One vector is turned by the same rotation once a tick. Each row is the vector after some number of ticks, and that number follows the row.
The counts run from 0 to 563.
-253,-471,-43,24,103,-138,2,-103,-102,-11,-342,-70,78,89,-153,55,-323,-256,-80,510,224,189,-71,84,-192,-24,-163,193,-400,-30,-106,194,-93,148,-211,-320,-124,-51,7,309,103,52,-332,105,281,232,-450,147,-158,7,-222,43,-190,-243,-29,245,-254,284,-300,-621,-132,67,-264,357,61,-329
340
-322,-417,161,-27,374,235,-41,-140,62,-209,-402,-161,363,-117,96,279,-180,-183,95,670,156,141,-103,-75,-333,53,-312,178,-146,145,4,-14,-6,286,-99,-37,-143,96,24,353,202,85,-220,431,-69,51,-180,224,-62,-64,-424,60,-180,-215,157,-182,-57,308,-221,-423,-207,-69,242,146,-143,-100
44
-339,-390,109,48,6,-103,-59,-197,-109,-25,-200,-80,51,48,-291,50,-241,-229,-146,447,137,221,44,162,-394,-5,-226,206,-210,54,-184,201,-105,160,-220,-358,-209,-81,25,269,106,140,-484,228,112,95,-372,103,-140,-59,-329,-9,-253,-392,38,387,-107,337,-301,-411,-224,-9,-211,153,151,-316
183
128,142,253,-575,-24,-180,-72,-54,-34,3,-18,-28,-49,63,8,65,115,124,114,-32,-361,-8,75,179,-379,151,427,-147,354,-170,-209,126,-397,155,172,-82,-589,-107,21,111,398,-241,-279,76,337,-295,497,-96,-91,-130,-336,-117,14,-299,-34,30,78,215,-292,-225,-61,190,164,60,-115,-361
52
-25,244,323,127,-28,145,37,371,171,36,-298,93,170,56,-310,-66,-27,59,-189,364,-107,161,-187,57,-238,464,151,371,120,31,68,-431,-230,321,-246,-123,-227,-25,385,62,526,296,181,-216,148,127,-204,-70,122,-161,-198,28,200,-71,200,222,434,209,-81,-175,-138,-547,125,-52,216,-16
157
-137,139,54,-426,81,219,-14,-216,-18,-126,-69,66,100,-16,127,161,-328,32,22,269,-159,10,-109,-107,-386,-201,107,-166,46,-34,-207,-197,113,376,196,-315,-471,-116,-62,417,377,19,-363,411,69,-129,278,220,27,-129,-335,86,-113,-75,-104,97,120,534,-332,-139,-186,443,325,179,-16,-234
460
-174,-188,528,-2,184,147,-168,224,237,109,-259,-173,156,149,-199,275,191,38,77,538,-4,51,-67,406,-264,450,92,235,104,8,-54,-11,-633,75,-100,123,-59,47,198,109,446,237,33,-184,252,63,-169,49,-19,-36,-458,-118,-50,-69,336,-123,11,154,-293,-420,-86,-331,42,-18,-134,-118
373
-181,-148,602,140,297,307,61,135,131,-23,-360,-50,406,-145,-7,281,78,-36,114,596,-22,167,-169,35,-358,392,-133,251,95,97,5,-357,-270,178,132,178,-132,-30,206,90,202,241,21,-112,34,93,18,56,66,4,-521,155,-36,59,282,-314,130,227,-97,-148,-91,-448,359,-75,-32,-77
295
-272,47,-70,-151,-159,-3,104,-3,-199,-8,-250,108,40,261,-131,-39,-479,39,-22,223,-132,-5,-203,-67,-68,-185,95,-40,-293,-90,-177,-158,98,211,46,-566,-533,-211,-11,262,270,82,-335,-11,422,106,-58,79,78,-74,-197,156,-149,53,-129,482,77,547,-283,-411,-144,345,-60,339,119,-355
84
-64,66,193,-427,105,64,-26,-321,-128,-20,-44,87,0,-131,84,212,-221,69,69,184,-193,14,51,103,-513,-112,137,-120,134,-284,-329,-12,-31,231,283,-242,-511,-137,-139,324,340,-127,-480,226,235,-160,298,195,-90,-28,-373,192,-88,-84,-125,-4,-70,340,-398,-150,-37,511,257,73,41,-341
462
102,-69,92,-328,75,-374,223,-187,-97,-259,-421,56,249,-156,49,-101,38,74,88,94,-182,145,126,-224,-351,264,125,141,124,-254,6,180,106,93,-17,-136,-518,101,-87,161,135,-507,-174,380,241,-359,113,-170,-258,-182,-213,-9,130,-460,-75,-139,192,-72,-124,-476,-79,-151,432,172,-168,-205
110
271,201,166,-131,-33,-221,237,338,133,7,-324,60,229,9,-101,-299,-4,-173,-111,234,-18,337,-196,-229,-112,501,435,168,86,111,87,-368,-369,444,-308,-31,-63,3,478,-29,252,97,78,-85,304,132,35,-226,-29,-227,-110,-42,336,-286,-1,84,258,81,16,-179,-109,-625,-96,159,133,-217
96
-48,-152,111,-158,28,-331,-15,-183,-93,-172,-266,-9,75,-180,-188,-90,-97,-141,-127,53,-110,288,238,132,-570,220,-121,379,182,-171,-10,264,30,178,-313,-257,-507,-5,39,143,280,-269,-333,359,-22,-232,-225,-186,-148,-139,-64,-33,53,-708,-39,328,168,21,-80,-345,-148,-314,127,-2,131,-198
187
258,109,324,-29,18,-309,393,-131,-146,-69,-359,269,278,-460,-59,-121,-7,113,-35,146,-155,267,166,-169,-440,465,72,342,92,-424,-30,-109,169,147,49,-102,-361,39,31,134,148,-251,-70,45,265,-129,59,-216,-195,-99,-194,339,345,-199,-44,-210,149,-129,-67,-254,26,-292,446,72,167,-213
328
-429,-144,367,144,127,298,-98,382,70,-47,-434,-138,186,173,-73,230,-83,15,71,371,-242,15,-143,338,-236,252,-176,407,59,27,78,-216,-226,108,-105,-160,-426,-118,137,26,579,154,96,-250,103,57,-309,-49,213,16,-211,-19,-169,-76,232,197,298,364,-66,-358,-152,-396,183,-124,20,-47
218
-87,-93,175,71,-81,-98,265,269,-118,7,-375,10,134,158,-37,-129,-320,-373,93,300,-112,279,-268,-65,-31,114,40,70,-214,242,-55,-346,-181,267,57,-285,-215,-302,215,-85,-90,216,-250,-335,404,365,28,-172,183,40,-191,212,-178,3,-37,332,-17,572,85,-138,-57,-285,-366,201,216,-501
415
185,169,193,-148,-74,-218,216,142,109,3,-308,74,308,128,-306,-257,232,193,-157,350,-13,113,-125,-321,-57,533,459,94,24,10,32,-113,-324,250,-163,-4,-107,141,318,141,231,58,105,34,414,-16,89,-97,-229,-387,-356,-180,279,-188,190,-12,259,7,-268,-497,-145,-352,129,327,-103,-106
17
52,-197,88,-162,211,-206,163,-389,-74,-242,-346,38,255,-400,-13,-59,-164,-150,-77,352,120,324,184,-261,-527,140,-164,216,-24,-133,-48,91,226,254,-172,-135,-247,133,12,338,93,-230,-310,571,-68,-145,-155,61,-284,-190,-240,135,147,-500,-70,-100,25,38,-187,-320,-144,-199,331,151,46,-176
265
25,-5,514,-230,-6,-143,-56,124,-24,169,-134,-62,-51,105,-26,187,178,26,197,133,-369,63,9,415,-341,334,339,1,275,-202,-224,63,-640,-12,245,28,-393,-201,52,-91,288,-55,-208,-382,516,-51,323,-167,-11,115,-423,26,-71,-73,75,-82,-44,243,-191,-228,64,-30,-46,-26,-26,-419
55
-135,-29,317,46,-134,-51,381,65,-157,51,-337,102,301,254,-214,-89,-128,47,112,421,-158,92,-287,-312,24,134,193,-79,-294,141,-179,-309,-133,117,266,-234,-318,-178,125,86,-147,239,-227,-250,562,198,197,-6,10,-145,-496,174,-173,201,111,137,29,501,-198,-377,-120,-51,5,431,-75,-384
493
-41,-146,171,-6,-83,-320,-1,-255,-246,56,-183,201,-55,-185,-246,35,-223,57,-69,119,-107,183,243,279,-501,129,-66,316,-65,-493,-278,263,26,-7,-9,-431,-474,-111,-117,233,327,-163,-423,7,340,-61,-259,-55,-194,45,-226,284,-22,-228,-103,270,-133,90,-279,-408,14,145,-35,70,304,-338
246
172,-103,244,-227,82,-205,-79,-41,-68,182,-123,126,-127,-189,54,228,-55,48,123,150,-160,118,78,430,-410,274,284,116,63,-625,-260,208,-377,22,120,-90,-295,-12,-95,175,506,-247,-142,-225,549,8,-5,-35,-182,155,-215,212,138,-60,-122,-169,-228,-25,-311,-416,166,221,23,36,151,-407
308
47,3,446,10,29,-104,-20,156,-33,131,-258,83,79,-75,-97,170,113,248,87,188,-270,8,97,366,-305,532,214,338,144,-535,-56,71,-325,-36,74,-82,-383,-2,22,27,578,-206,137,-380,490,-59,-123,-182,-108,40,-271,128,194,-44,106,-164,72,-114,-238,-470,122,-204,239,-32,57,-155
468
173,127,113,-241,-60,-169,298,237,48,18,-351,23,305,303,-160,-245,52,50,-35,396,7,84,-339,-373,151,382,539,-79,-187,119,14,-251,-354,286,-64,-63,-78,45,290,105,153,123,116,-78,552,113,129,-48,-116,-294,-258,-101,182,-28,100,-4,142,196,-212,-489,-124,-153,-60,489,-138,-253
176
66,271,322,3,111,185,287,354,64,-68,-480,103,349,-80,121,28,-55,92,101,304,-288,72,-302,-197,-103,400,201,227,-2,-119,153,-535,-81,256,90,-43,-331,-62,248,32,406,23,292,-271,304,90,105,-115,137,-75,-199,191,208,187,76,-200,395,192,15,-211,-1,-412,449,75,23,-97
550
-52,202,111,-52,-11,132,9,533,124,59,-377,44,144,265,-21,-19,-103,87,17,297,-182,30,-294,133,23,360,333,259,-34,-135,108,-348,-351,239,-148,-211,-324,-31,263,6,705,56,330,-354,455,168,-136,-144,185,-92,-71,-54,149,39,65,149,323,253,-73,-444,-37,-327,28,95,20,-91
472
110,67,113,-78,-33,-148,253,385,9,44,-336,39,130,182,17,-222,-193,-368,16,267,-78,328,-392,-218,26,241,320,60,-159,307,10,-449,-324,402,-125,-145,-111,-162,417,-42,42,217,-44,-238,421,327,145,-176,126,-55,-139,63,34,-51,-68,240,80,434,47,-156,-108,-394,-318,275,130,-372
256
-306,-53,-18,-177,229,373,41,153,24,-187,-504,-31,306,83,242,176,-352,72,154,447,-115,-96,-280,-86,-51,-33,3,135,-196,-18,116,-274,149,267,32,-285,-442,28,-22,312,586,-82,134,146,207,34,-149,163,138,-88,-136,-3,-37,62,24,-30,267,407,-164,-512,-108,97,428,254,-200,-54
142
-19,-61,631,-193,43,-81,-138,41,52,217,-85,-72,15,112,-190,265,266,59,110,289,-186,90,12,389,-404,385,237,35,275,-120,-236,80,-711,36,141,127,-228,-101,119,7,271,125,-223,-241,360,-26,237,-34,-114,-11,-545,-32,-85,-111,196,-114,-64,175,-320,-252,17,-61,-9,-55,-47,-320
213
322,159,293,-78,17,-315,405,-65,-114,-93,-390,228,314,-363,-48,-184,39,155,-7,182,-246,184,58,-281,-329,498,190,292,102,-407,-10,-153,139,98,48,-56,-379,80,84,85,187,-289,27,6,334,-109,51,-225,-183,-172,-212,274,382,-148,-10,-220,201,-149,-63,-334,19,-376,440,159,106,-179
329
-94,116,41,-170,61,299,239,193,-6,-29,-352,109,244,129,149,13,-417,-74,86,429,-95,29,-451,-313,70,-30,232,-59,-304,47,-55,-531,30,375,177,-260,-274,-129,116,257,299,149,-54,-122,427,252,144,168,153,-56,-249,203,-43,289,-47,38,87,559,-158,-278,-94,183,108,366,30,-276
554
